Where one turn sends some rows of the set: a few examples, then the rows asked
tagos: [-0.12 -0.88  0.27 -0.92  0.63  0.45 -0.75 -0.86 -0.27  1.96 -2.38  1.18
  1.45  2.62 -0.34 -1.44  1.40  2.10  0.88  1.86  0.60  0.41]
diro: [-1.08  0.52  0.47 -0.11  0.80  0.19 -1.79  0.25  0.29  1.37  0.41 -0.49
  0.07  4.09  0.08 -1.42  1.19  0.40  0.35  1.52  0.64 -2.04]
Gos: [ 1.75  0.26  0.49 -1.86  1.36 -0.02 -0.19  0.07 -1.29  1.05 -0.23 -0.74
 -0.76  3.82 -1.34 -0.22  1.25  0.81 -0.55 -1.28  1.04 -1.70]
vil: [ 0.51 -0.77  0.00 -1.33  2.29 -1.15  0.27  0.75 -2.00  0.76 -0.78  2.15
  0.58  2.79 -0.38 -1.29 -1.28 -0.15 -2.17  0.30  0.14 -0.13]
Lut: [ 1.80 -1.87  1.28 -0.41  0.65  2.01 -0.47 -0.80 -1.31  1.63 -0.21  0.05
  0.96  3.62  1.00 -0.79  0.85  0.93  0.54 -1.14  0.05  0.47]
nukid: [-0.05 -1.26 -0.36  1.25  3.93  0.88 -0.79  1.21  0.28  0.69 -0.34  0.41
 -0.29  4.44  1.02  0.26  0.14 -1.07 -1.43  0.03 -0.13 -0.24]
Bet: [ 0.19  0.03  1.95 -0.48  1.52  1.23 -0.82  0.50 -1.43 -0.49  0.10  1.48
 -0.66  2.54  0.60 -0.46 -1.41 -0.51 -0.11 -0.17  0.08 -1.51]
mer: [ 1.84 -1.72 -0.50  0.68  1.50 -0.35 -0.78  0.35  0.28  3.60 -2.49  0.87
  0.48  2.95  0.59 -1.61 -0.67  0.41 -0.95 -0.49  1.36  1.07]
ridi: [ 1.85 -0.88  0.82 -1.39  2.65 -0.37  0.08  0.13  0.12  0.95 -0.72  0.24
 -1.28  2.79 -1.35 -0.22  0.64  0.04 -0.51 -1.88  0.94 -1.79]
Gis: [-0.59 -1.13 -0.55  0.09  1.20 -1.88 -2.16  0.44 -1.60  0.64 -1.09  0.02
  0.64  1.10  1.09 -0.99  1.23 -0.36  0.26  1.84 -0.37 -0.17]
Buzi: [ 1.81  0.04  0.53 -1.98  1.44 -0.48 -0.24  0.22 -1.00  0.92 -0.42 -1.08
 -0.71  3.69 -1.23 -0.07  1.06  0.69 -0.13 -1.45  0.79 -1.46]
ranod: [-0.37 -1.46  0.58 -0.56  0.33  0.67 -0.14 -0.42 -0.01  2.71 -2.06  0.13
  1.59  2.48 -0.45 -1.09  1.54  1.43  0.64  2.07  0.56  0.82]
dubar: [ 2.17 -1.57 -0.56  0.53  1.49 -0.32 -0.51  0.14  0.14  3.35 -2.67  0.82
  0.93  2.98  0.63 -1.46 -0.59  0.17 -0.86 -0.21  1.05  1.14]
damit: [-0.74 -0.49 -1.22  0.62  0.92 -1.02 -0.67  2.25 -1.41  0.83 -2.03  0.34
  0.33  1.16  1.11 -0.69  0.72  0.61  1.20  1.05  0.38 -1.72]
lala: [ 1.55 -0.51 -0.21  0.30  2.75 -0.17 -1.20  0.93  0.05  0.45 -2.48 -0.48
 -1.67  4.77  0.07  1.14  0.37  0.73 -0.42  0.07  0.40  0.83]
Gik: [-0.29  0.30  1.15 -1.19  1.20 -0.60 -0.39  0.15 -1.09  0.74  1.00  1.35
  0.49  4.02 -0.18 -1.86  0.22  0.40 -1.18  1.56  0.56 -1.32]
befi: [ 1.36 -0.77  0.09  1.54  1.04  1.32 -1.30  1.97 -1.46  0.92 -2.29 -0.03
  0.56  1.02  1.98 -0.44 -0.56  0.66  0.36  0.04  0.15 -0.08]
Pudor: [-0.89 -0.98 -0.76  0.27  1.04 -1.99 -2.31  1.02 -1.40  0.26 -1.32  0.83
  0.77  1.62  1.24 -0.98  1.20 -0.14  0.10  1.59 -0.17 -0.65]
bot: [-0.02 -1.90 -0.77 -0.35  3.10  0.68 -1.32  1.00 -1.20  0.87 -1.38 -0.17
 -0.99  3.37 -0.95 -1.13  0.53 -0.83 -1.35 -1.05  1.86  1.39]
Mutad: [ 1.16 -0.88 -0.63  2.11  2.15  1.57 -1.43  0.61 -1.86  0.90 -1.79 -0.76
 -0.10  2.02  2.23 -1.57  0.22 -0.47 -0.36 -0.33 -0.43  0.15]
Rila: [ 0.79 -0.90  0.47 -0.84  2.57  2.24  0.61  0.95 -0.24  0.66 -2.50 -0.09
 -0.56  3.18 -1.53  0.41  1.83  1.50 -0.53 -0.51 -0.12 -0.57]
pulem: [ 1.43 -2.63 -1.59 -0.86  1.46 -0.30 -0.97  1.17 -1.53  1.30 -2.50  0.65
 -0.39  2.49 -0.26 -0.43 -0.60 -0.07 -1.93 -0.38 -0.87  0.29]
tur: [-0.64  0.53  0.43 -0.32  1.20 -0.30 -1.23  0.21  0.20  0.99  1.04  0.10
  0.72  4.34 -0.41 -1.81  0.98  0.72 -0.05  1.39 -0.18 -1.77]
Vobo: [-1.10 -1.15 -0.87  0.31  0.57 -1.78 -1.71  1.09 -1.51  0.28 -1.58  0.70
  0.33  1.38  1.21 -0.41  1.42 -0.04  0.35  1.52 -0.01 -0.75]
kiv: [ 0.09  0.48  1.05 -0.52  2.39  2.14 -0.21  0.16 -1.35  0.18 -1.32  0.06
 -0.88  3.14  0.62  0.26 -1.44  0.40  0.24  0.52  0.27 -1.91]
biba: [-0.46 -0.01  0.10  1.78  3.91 -0.52 -0.10  0.73 -1.11  0.07 -1.31  0.96
 -0.92  1.62  0.68  0.61  0.73 -0.94  0.52  0.13  1.15 -0.12]
mera: [ 0.86 -0.28 -0.13  1.36  0.35  0.55 -1.08 -0.81 -2.30  2.75  0.06  1.21
 -0.85  2.84 -0.54 -1.47  1.54  0.56 -0.69  0.93  0.39  0.59]
Mita: [ 0.82 -0.21 -1.38  0.69  1.16  0.75  0.88  1.97 -0.19  1.30 -3.03  0.10
 -0.10  2.22 -0.32  0.13  0.93  1.53  0.53 -0.48  0.69 -2.00]
Tova: [ 0.84 -1.83  0.62  0.36  0.36  0.38  0.49 -0.89  0.15  2.41 -1.26 -0.43
  1.19  2.94  0.79 -1.06  2.54  0.39  0.82  1.34  0.14  1.02]
pif: [ 1.29  0.22  0.20  1.37  3.59 -0.91  0.01  1.27 -0.66  0.14 -1.95  0.34
 -1.12  2.59  0.72  1.31  0.15 -0.16 -0.22  0.13  1.34  0.73]
vaf: [-0.27  0.01  0.06  1.62  3.81 -0.40 -0.08  0.55 -1.06 -0.27 -1.31  1.25
 -0.91  1.77  0.46  0.70  0.79 -0.88  0.53  0.32  1.45  0.36]
fupek: [-0.83  0.38  1.91 -1.30  2.09 -0.76 -0.83  1.11 -0.74  2.38 -1.43  1.18
  1.21  1.91  0.57 -1.31  1.25 -0.21 -0.01 -1.13 -0.11 -1.80]
safa: [ 1.51 -2.26  0.17 -0.52  3.96 -0.12 -1.14  0.52  0.89  0.90 -2.12  0.49
 -0.52  2.19 -1.17 -0.38 -0.12  0.73 -0.56 -0.96  0.36 -1.12]
besa: [ 0.80 -1.69  0.87  1.30  2.03  0.05  0.63 -0.26 -0.15  1.97  0.09 -0.70
 -0.05  4.08  1.11  0.38  2.26 -1.10 -0.78  0.10  0.03  0.68]
tedan: [ 1.63 -2.28  1.14 -1.68  1.57  1.48 -0.74 -1.30 -1.62  1.41 -1.73  0.95
  0.68  3.03  1.48 -0.91  0.43  0.85 -0.85 -1.18  0.05 -0.32]
zogu: [ 1.64 -1.65 -1.10  0.33  2.14  0.12 -0.21  0.70 -0.81  2.71 -1.72  0.45
 -0.10  3.46 -0.18 -1.44 -0.19  0.09 -0.73 -1.48  2.01  1.73]
meku: [ 1.28  0.35 -1.28  0.31  1.14 -0.11 -0.41 -0.23 -0.20  0.75 -1.44 -0.20
  2.02  2.53  0.72  1.28  0.15 -0.55  1.25  1.65  0.78 -0.80]
zema: [-0.80  0.55  0.86 -0.20  1.23  0.19 -1.50  0.15  0.22  1.28  0.71 -0.30
  0.47  4.13 -0.59 -1.77  1.32  0.39  0.13  1.67 -0.06 -1.54]
Loruf: [-0.21 -1.49  0.23 -0.82  0.06  0.48 -0.68 -0.49 -0.29  2.44 -2.50  0.49
  1.48  2.42 -0.47 -0.80  1.47  1.65  0.97  1.97  0.69  0.36]

Pudor -> Loruf
pulem -> Rila
zogu -> ridi
Now find these:
Gik -> damit
safa -> lala
fupek -> meku
Buzi -> vaf
Gis -> tagos
biba -> dubar
tur -> Vobo
Mutad -> tedan
Lut -> Bet
vil -> Mita

Where one turn sends some rows of the set: a few examples, then the rows asked
butik: [-1.43  0.49  1.25 -0.73  0.87 -0.10 -0.38  0.50 -0.42 -0.43  0.11 -0.48
  1.36 -2.47  0.30  0.54  0.19 -2.05  0.33 -0.80 -0.28  0.73  0.47 -0.64
 -2.56 -0.37  0.44 -0.01  0.49  0.98  0.09 -0.11  1.05  0.32  0.60 -0.83
  0.11 -0.25  0.14 -1.61 -1.33  0.68 -0.31  0.62  0.34  0.44 -1.79  0.19
 -0.44]
Peg: [-2.07  0.47  0.59 -0.95  0.64 -0.09  0.00  0.79 -0.21 -0.23 -0.22 -0.46
  0.58 -1.72  0.23 -0.31 -0.47 -2.20  0.50 -0.53  0.49  0.76 -0.25 -0.41
 -2.78 -0.90  0.71 -0.26  0.17  0.57  0.72 -0.08  1.38  0.00  1.16 -0.87
  0.08  0.21 -0.09 -1.11 -1.25  1.04 -0.69  0.47  0.81  0.39 -1.32  0.20
 -0.51]
vupeg: [ 0.84 -1.21 -0.40  4.82  0.03 -1.23 -0.11 -0.30 -0.05 -0.18 -0.10 -0.34
 -0.67  1.14 -0.75  0.64  0.67  1.38  0.19 -0.24 -0.11  0.40  0.22 -0.36
  1.12  0.30 -0.48  0.56 -0.09  1.67  0.18 -0.15  0.97  0.76 -0.14 -0.12
  0.08  0.06  1.52 -1.25  1.22 -0.03 -0.03 -0.07  0.01  0.20 -0.13 -0.81
 -0.54]
kosoz: [-0.21 -1.40 -0.66 -2.00  0.54  2.29 -0.02 -0.74 -0.10  0.69  0.00  0.65
 -0.24  0.81 -0.64  0.56 -0.21  3.26  0.00 -0.93  1.64 -0.11 -0.60  0.74
  0.82 -0.74  0.05  1.40 -0.31 -1.25  0.50 -0.72  0.18  0.69 -2.22 -0.20
  0.01  0.19 -1.36  0.34  0.50  0.99 -0.41  0.58  0.58  0.15 -0.81  0.31
  0.16]
Mog: [-1.63  2.03  0.08 -1.62  0.00 -0.23 -0.16  0.70 -0.66  0.45 -0.39  0.00
 -0.10 -1.69  0.54 -0.07  0.50 -0.19  0.33  1.15 -0.48  0.30 -0.02 -0.44
 -1.58  0.14  0.83 -1.07 -0.35  1.02  0.42  0.04 -3.79 -0.41 -0.20  0.02
  0.61  0.13 -0.69  0.81  0.02  0.26  0.28  0.15 -1.18  0.05  0.62  0.06
 -0.01]
mevi: [-1.75 -0.04  1.06 -0.72  0.19  0.40 -0.11  1.27 -0.25 -0.45 -0.36 -1.03
  0.66 -2.07  0.24  0.38  0.29 -2.50 -0.10 -0.48  0.24  0.63  0.25 -0.98
 -2.33 -0.63  0.23  0.33  0.46  0.62 -0.01  0.44  0.78 -0.50  0.89 -0.21
  0.46  0.24 -0.06 -1.93 -1.07  1.17 -0.84  0.19  0.90  0.35 -1.17  0.31
 -0.25]
bur: [ 1.72 -1.00 -0.30  0.61 -1.71 -0.40 -0.29 -0.53 -0.34  0.21  0.56 -0.65
  0.35  1.23 -0.58 -0.19 -0.45  0.16  0.98  0.01 -1.82  0.75  0.33  0.53
  3.48  1.65 -1.02  0.22  0.53 -2.05 -0.57 -0.39  0.00  0.29  0.76 -0.54
 -0.46  0.11  0.63  0.00 -0.44 -0.78  0.01  0.66 -1.20  0.04  0.94 -0.82
  0.23]
bazaf: [ 0.68 -0.86 -0.58  4.72 -0.36 -1.43  0.24  0.03 -0.15  0.08 -0.61 -0.32
 -0.90  1.27 -0.52  0.39  0.65  1.39 -0.10 -0.37  0.34  0.56 -0.52  0.11
  1.29  0.11 -0.44  0.52  0.00  1.56  0.29  0.60  1.42  0.78 -0.15  0.11
  0.18  0.12  0.99 -0.87  1.64  0.28 -0.35 -0.28  0.11  0.10  0.39 -0.90
 -0.29]
panuz: [ 1.22 -0.39  0.33  0.60 -2.12 -0.56 -0.95 -0.57 -0.12  0.72  0.08  0.05
  0.04  1.90  1.02 -0.97  0.29  0.79  0.02 -0.10 -1.07 -0.06 -0.04  0.59
  3.80  0.54  0.26  0.40 -0.01 -2.29 -0.11 -0.31  0.53  0.05  0.81 -0.02
  0.40 -0.54 -0.38 -0.92 -0.39  0.26 -0.47 -0.13 -0.74 -0.42  1.99 -0.06
  0.19]
meda: [-1.70  1.91  0.04 -1.54  0.03  0.00  0.00  0.69 -0.66  0.47 -0.21 -0.15
 -0.21 -1.71  0.56  0.22  0.57 -0.42  0.30  1.13 -0.86  0.33  0.31 -0.52
 -1.39  0.34  0.59 -1.13 -0.21  1.15  0.12 -0.14 -3.98 -0.43 -0.16 -0.14
  0.62  0.25 -0.70  0.59  0.29  0.03  0.21  0.32 -1.26 -0.12  0.42  0.03
  0.14]
vazov: [ 0.63 -1.02 -0.98  4.52  0.09 -1.52  0.18 -0.32  0.05 -0.04 -0.20 -0.13
 -0.85  1.63 -0.91  0.04 -0.14  1.37  0.57 -0.16  0.19  0.64 -0.34  0.00
  0.76  0.09 -0.38  0.17 -0.36  1.56  0.74 -0.18  1.36  0.93  0.17 -0.44
 -0.11  0.34  1.50 -0.63  1.17  0.07 -0.10  0.12  0.20  0.31  0.13 -0.93
 -0.62]
kebi: [ 1.19 -0.91  0.18  0.84 -2.06 -0.14 -0.41 -0.45 -0.07  0.58  0.15 -0.70
 -0.32  1.12  0.33 -0.21  0.40  0.30  0.10  0.02 -1.59  0.23  0.42  0.57
  4.13  1.24 -0.59  0.53  0.55 -2.38 -0.71 -0.24  0.06 -0.12  1.03 -0.19
  0.16 -0.19  0.05 -0.80 -0.15 -0.43 -0.38  0.27 -0.94 -0.56  1.24 -0.41
  0.37]
miza: [-1.74  1.94  0.32 -1.58 -0.04 -0.08 -0.20  0.64 -0.60  0.54 -0.32 -0.09
 -0.32 -1.79  0.72  0.04  0.67 -0.13  0.30  1.29 -0.68  0.18  0.30 -0.79
 -1.50  0.06  0.89 -1.00 -0.36  0.99  0.40 -0.25 -3.93 -0.58 -0.12  0.05
  0.85  0.14 -0.60  0.38  0.03  0.20  0.16  0.16 -1.17 -0.17  0.61  0.11
 -0.09]
Kimil: [-0.06 -2.01 -0.28 -1.65  0.43  2.85 -0.41 -0.70 -0.02  0.29  0.24  0.14
 -0.20  0.53 -0.54  1.34  0.57  3.05 -0.42 -0.71  1.13 -0.45  0.33  0.07
  1.08 -0.52 -0.43  1.96 -0.04 -1.19 -0.14 -0.89 -0.57  0.25 -2.37  0.23
  0.38  0.09 -1.12 -0.81  0.53  0.98 -0.41  0.46  0.61  0.06 -0.96  0.50
  0.21]
venek: [ 2.25 -0.62 -0.32  0.33 -1.37 -0.97 -1.05 -0.87 -0.38  0.06  0.86  0.14
  1.40  2.12 -0.42 -0.73 -0.70  0.51  1.23 -0.16 -1.61  0.50  0.33  0.46
  2.84  1.19 -0.45 -0.05  0.04 -1.54 -0.09 -0.77  0.18  0.62  0.32 -0.60
 -0.54 -0.20  0.43 -0.02 -0.95 -0.41  0.41  0.65 -1.20  0.61  1.33 -0.54
 -0.14]
tud: [-1.95  1.87  0.05 -1.48 -0.03 -0.05  0.06  0.73 -0.53  0.43 -0.36 -0.18
 -0.72 -1.79  0.58 -0.02  0.54 -0.31  0.27  1.26 -0.61  0.32  0.15 -0.52
 -1.33  0.12  0.74 -1.11 -0.31  0.83  0.41 -0.11 -3.85 -0.57  0.05 -0.02
  0.74  0.25 -0.61  0.68  0.17  0.08  0.07  0.24 -1.11 -0.25  0.54  0.03
  0.01]
gimal: [ 1.94 -0.37  0.05  0.31 -1.65 -1.06 -1.45 -0.82 -0.39  0.37  0.54  0.40
  1.01  2.64  0.42 -1.27 -0.34  0.89  0.65 -0.04 -1.16  0.01  0.07  0.19
  2.92  0.35  0.30  0.12 -0.30 -1.88  0.23 -0.77  0.48  0.26  0.48 -0.33
  0.01 -0.42  0.01 -0.53 -1.04  0.35  0.09  0.17 -0.82  0.40  2.11 -0.09
 -0.25]
nido: [ 0.52 -1.58 -0.26 -1.75  0.78  2.31 -0.03 -0.91 -0.40  0.26  0.26  0.32
  0.26 -0.16 -1.19  1.38  0.03  3.32  0.27 -0.96  1.00  0.06 -0.11  0.42
  0.92  0.10 -0.47  1.67  0.09 -1.07 -0.21 -0.76 -0.15  0.97 -2.72 -0.06
 -0.15  0.15 -0.75  0.35  0.22  0.36  0.09  0.87 -0.14  0.35 -1.60 -0.10
  0.13]
fisug: [-1.90  0.89  1.12 -0.87  0.42  0.09 -0.29  0.99 -0.40 -0.06 -0.35 -0.37
  1.33 -1.81  0.86  0.35  0.34 -2.05 -0.13 -1.21  0.24  0.58 -0.18  0.04
 -2.34 -0.71  0.40 -0.16  0.67  1.23  0.15  0.54  1.39  0.12  0.51 -0.74
  0.10 -0.26 -0.99 -1.55 -0.53  0.99 -0.80  0.30  0.67  0.16 -1.23  0.51
  0.11]
dunug: [-1.75  0.64  0.93 -0.89  0.33 -0.20  0.38  1.17 -0.58 -0.26 -0.64 -0.82
  0.72 -2.77 -0.01  0.26  0.04 -2.11  0.24 -0.90  0.41  1.22 -0.66 -0.11
 -2.30 -0.26  0.20  0.08  0.71  0.57  0.15  1.04  1.48  0.21  0.69 -0.48
  0.05  0.12 -0.22 -0.68 -0.85  0.70 -0.70  0.47  0.28  0.48 -1.60 -0.23
 -0.05]
lorot: [ 0.09 -2.07 -0.60 -1.88  0.97  2.40 -0.37 -1.03 -0.05  0.21  0.57  0.38
 -0.17  0.66 -1.16  0.60 -0.32  3.13  0.44 -0.36  1.13 -0.25  0.16 -0.31
  0.52 -0.54 -0.02  1.68 -0.51 -1.35  0.52 -1.58 -0.37  0.52 -2.09 -0.18
  0.06  0.50 -0.31 -0.12 -0.30  0.84 -0.03  0.74  0.49  0.53 -1.23  0.21
 -0.44]
Mag: [-0.09 -2.19 -0.73 -1.81  0.34  2.72  0.44 -0.33 -0.11  0.27 -0.03 -0.31
 -0.86  0.08 -1.42  0.96 -0.04  2.80  0.01 -0.44  1.47  0.07 -0.38  0.03
  1.07 -0.23 -0.58  1.99 -0.13 -1.69  0.02 -0.41 -0.34  0.27 -1.98  0.26
  0.17  0.77 -0.47  0.28  0.34  0.83 -0.29  0.60  0.47  0.26 -1.15 -0.15
  0.07]
pugoz: [ 0.65 -1.26 -0.70  4.55 -0.30 -1.24 -0.22 -0.03  0.05 -0.17 -0.33 -0.23
 -0.75  2.00 -0.52  0.10  0.50  1.27  0.01 -0.08  0.34  0.21 -0.15 -0.37
  0.95 -0.25 -0.39  0.49 -0.41  1.59  0.52  0.02  1.06  0.33  0.15  0.04
  0.26  0.27  1.21 -1.39  1.31  0.64 -0.37 -0.28  0.63  0.27  0.72 -0.56
 -0.54]
Nedem: [-1.63  1.82 -0.06 -1.60 -0.02 -0.11 -0.15  0.80 -0.56  0.35 -0.26 -0.20
 -0.20 -1.60  0.31 -0.10  0.43 -0.52  0.43  1.36 -0.71  0.26  0.25 -0.81
 -1.67  0.15  0.65 -1.08 -0.38  1.12  0.39 -0.19 -4.01 -0.61 -0.09  0.05
  0.65  0.35 -0.46  0.63  0.00  0.16  0.29  0.30 -1.08  0.07  0.54  0.06
 -0.08]
Tez: [ 0.81 -0.83 -0.69  4.58  0.06 -1.44 -0.31 -0.41 -0.08  0.00 -0.08  0.14
 -0.10  1.98 -0.28  0.35  0.41  1.47  0.11 -0.57  0.06  0.27 -0.03  0.17
  0.84 -0.03 -0.32  0.08 -0.16  2.07  0.48 -0.12  1.32  0.94 -0.31 -0.41
 -0.12 -0.08  0.81 -1.07  1.54  0.23 -0.18 -0.03  0.24  0.24  0.40 -0.51
 -0.36]

kebi -> gimal
meda -> miza
dunug -> fisug
Now find these:
Tez -> vupeg
Kimil -> lorot

